Small tables with named rows and columns. After each table, cells are looked up by row and column.

Table Nub
,Tuf,Kisifa,Veno,Kip
Gadusi,60,215,229,81
Daz,29,189,215,80
Deva,8,133,46,222
Likeda,206,108,121,205
Fadanib,203,170,141,60
Finurop,221,89,177,86
Rik,41,129,131,32
Tal,203,164,71,220

Kip of Daz is 80
Kisifa of Fadanib is 170
Kip of Deva is 222
Tuf of Likeda is 206
Tuf of Rik is 41
Tuf of Deva is 8
Kisifa of Rik is 129
Row with the largest Kip: Deva

Fone =
|  | Deluk | Vukaso | Gik | Ladat | Kuz | Roketun | Pizip | Rume | Retaki | Zufep |
|---|---|---|---|---|---|---|---|---|---|---|
| Ziz | 0.44 | 0.58 | 0.78 | 0.38 | 0.35 | 0.52 | 0.25 | 0.45 | 0.61 | 0.32 |
| Zok | 0.17 | 0.11 | 0.66 | 0.40 | 0.38 | 0.91 | 0.46 | 0.15 | 0.15 | 0.47 |
| Tev | 0.35 | 0.03 | 0.72 | 0.21 | 0.36 | 0.64 | 0.47 | 0.29 | 0.75 | 0.49 |

What is the Vukaso of Tev in Fone? 0.03
What is the Roketun of Ziz in Fone? 0.52
What is the Deluk of Tev in Fone? 0.35
What is the Roketun of Zok in Fone? 0.91
What is the Rume of Zok in Fone? 0.15
What is the Zufep of Ziz in Fone? 0.32
What is the Deluk of Zok in Fone? 0.17
What is the Ladat of Tev in Fone? 0.21
What is the Rume of Tev in Fone? 0.29
What is the Deluk of Ziz in Fone? 0.44

Rolute:
          Nez  Ridi  Tafugav  Fini  Fuvi   Nul  Sube  Dozamek
Zisoril  5.68  5.22     0.19  5.88  5.99  5.63  5.15     7.02
Neten    7.53  5.23     1.29  7.68  5.73  6.92  5.65     8.91
Tum      5.04  5.28     2.36  5.34  5.47  5.72  5.17     6.03
Faba     5.84  5.22     3.06  5.77  5.31  5.83  5.30     6.28
Pufa     5.47  5.44     3.93  5.31  5.10  5.29  5.13     5.57
Fer      5.26  5.73     2.45  5.91  5.45  5.84  5.95     6.01
Pelegu   4.95  5.23     3.43  4.97  5.22  5.42  5.19     5.39
Zam      5.65  5.63     1.77  5.90  5.61  6.26  5.51     6.44
Dizona   4.88  4.93     4.72  5.12  4.91  5.16  5.17     5.07
Salo     5.82  5.15     3.14  5.41  5.29  5.27  5.07     6.11
Zesim    5.23  5.18     3.09  5.01  5.30  5.34  5.14     5.54
Non      5.19  5.37     4.00  5.22  5.08  5.41  5.04     5.30
Lafupig  5.24  4.97     2.63  5.26  5.41  5.28  5.00     5.58
Nas      5.97  5.89     0.48  6.11  5.92  6.72  5.82     7.29

Fuvi of Pufa is 5.10
Nez of Salo is 5.82
Ridi of Fer is 5.73
Nul of Salo is 5.27
Nez of Dizona is 4.88
Nul of Zisoril is 5.63
Dozamek of Tum is 6.03
Ridi of Tum is 5.28

Natolo
columns: Ladi, Runopo
Poga: [38028, 79421]
Vib: [70348, 17878]
Par: [51158, 27832]
Risi: [20118, 59241]
Niso: [32284, 49734]
Sop: [84899, 91001]
Gar: [27330, 55604]

Vib, Ladi: 70348
Par, Ladi: 51158
Sop, Ladi: 84899
Risi, Ladi: 20118
Poga, Runopo: 79421
Niso, Runopo: 49734
Gar, Ladi: 27330
Risi, Runopo: 59241
Niso, Ladi: 32284
Gar, Runopo: 55604
Sop, Runopo: 91001
Vib, Runopo: 17878
Poga, Ladi: 38028

Table Mit
|  | Telav | Kazune |
|---|---|---|
| Dadat | 119 | 162 |
| Git | 171 | 150 |
| Pafoli | 119 | 96 |
| Pani | 126 | 148 |
| Povup | 198 | 125 |
| Tif | 85 | 170 |
| Nepasov | 156 | 37 |
| Pavat | 152 | 143 |
| Zorutes | 92 | 10 |
| Dem | 60 | 39 |
| Fas | 180 | 183 |
| Ketufi | 101 | 195 |

What is the Telav of Nepasov in Mit?
156
What is the Telav of Povup in Mit?
198
What is the Kazune of Pafoli in Mit?
96
What is the Kazune of Zorutes in Mit?
10
What is the Kazune of Nepasov in Mit?
37
What is the Telav of Fas in Mit?
180
What is the Telav of Pavat in Mit?
152
What is the Telav of Pani in Mit?
126
What is the Telav of Tif in Mit?
85
What is the Kazune of Ketufi in Mit?
195
What is the Kazune of Povup in Mit?
125
What is the Telav of Pafoli in Mit?
119
What is the Kazune of Pani in Mit?
148
What is the Telav of Dadat in Mit?
119
What is the Kazune of Dadat in Mit?
162
What is the Kazune of Dem in Mit?
39
What is the Kazune of Fas in Mit?
183

Sof.csv
,Gapit,Fubibi,Dup,Rur,Feb,Beseba,Nazad,Tef,Zorok
Nive,4263,7668,-2909,794,-780,-303,-6128,-1223,5908
Gonulo,4826,8745,-2430,858,-100,1094,-7162,-1856,5173
Rova,4263,7668,-2909,837,-1007,-303,-6128,-1223,6644
Vume,887,1209,925,729,808,895,1116,677,760
Lofab,4826,8745,-2430,901,-100,1294,-7162,-1856,5173
Vidige,4826,6591,-1950,901,-553,96,-6128,-1223,5908
Bimadur,887,1209,925,729,808,895,1116,677,760
Vorobu,4263,7668,-2909,837,-1007,-303,-6128,-1223,6644

What is the Feb of Vidige in Sof? -553
What is the Gapit of Nive in Sof? 4263
What is the Dup of Gonulo in Sof? -2430
What is the Fubibi of Rova in Sof? 7668
What is the Feb of Lofab in Sof? -100
What is the Tef of Bimadur in Sof? 677
What is the Tef of Rova in Sof? -1223
What is the Nazad of Vidige in Sof? -6128
Row with the largest Beseba: Lofab

Table Riguf
       Kotirud  Zorezet      Fov     Biko    Setat  Ketipav      Vob      Lon    Rivu
Guz    -12.286   31.814   29.876   31.168  -65.466  -14.655   39.816    5.009  -5.362
Kesaf  -12.334   31.610   29.675   30.965  -65.325  -14.698   39.582    4.900  -5.437
Radi     3.223  -40.771  -38.846  -40.129   56.271    5.575  -48.757  -14.033  -3.694
Vabub    3.308  -40.756  -38.835  -40.116   56.442    5.656  -48.758  -13.976  -3.626

Radi, Kotirud => 3.223
Radi, Biko => -40.129
Radi, Vob => -48.757
Vabub, Ketipav => 5.656
Kesaf, Kotirud => -12.334
Vabub, Rivu => -3.626
Kesaf, Setat => -65.325
Guz, Vob => 39.816
Which row has the largest Ketipav? Vabub

Robuzaz:
	Ven	Sagegoz	Munumed	Molib	Fim	Taz	Dorup	Gef
Fela	136	50	118	127	70	197	109	37
Tuzuru	127	119	131	100	84	97	111	117
Luz	139	152	95	128	51	120	84	68
Kerobem	121	68	92	122	43	176	104	61
Vadat	195	107	96	94	188	188	171	126
Mur	140	68	102	80	61	187	159	101
Zevilib	191	80	58	92	218	159	175	106
Bukapu	233	57	90	96	229	165	188	95
Zedo	113	59	114	142	78	181	130	69

Dorup of Tuzuru is 111
Sagegoz of Fela is 50
Molib of Mur is 80
Dorup of Zedo is 130
Molib of Kerobem is 122
Taz of Vadat is 188
Molib of Fela is 127
Fim of Luz is 51
Munumed of Fela is 118
Ven of Mur is 140
Molib of Zedo is 142
Ven of Luz is 139
Taz of Mur is 187
Fim of Zedo is 78
Gef of Fela is 37
Taz of Luz is 120
Which row has the largest Taz? Fela

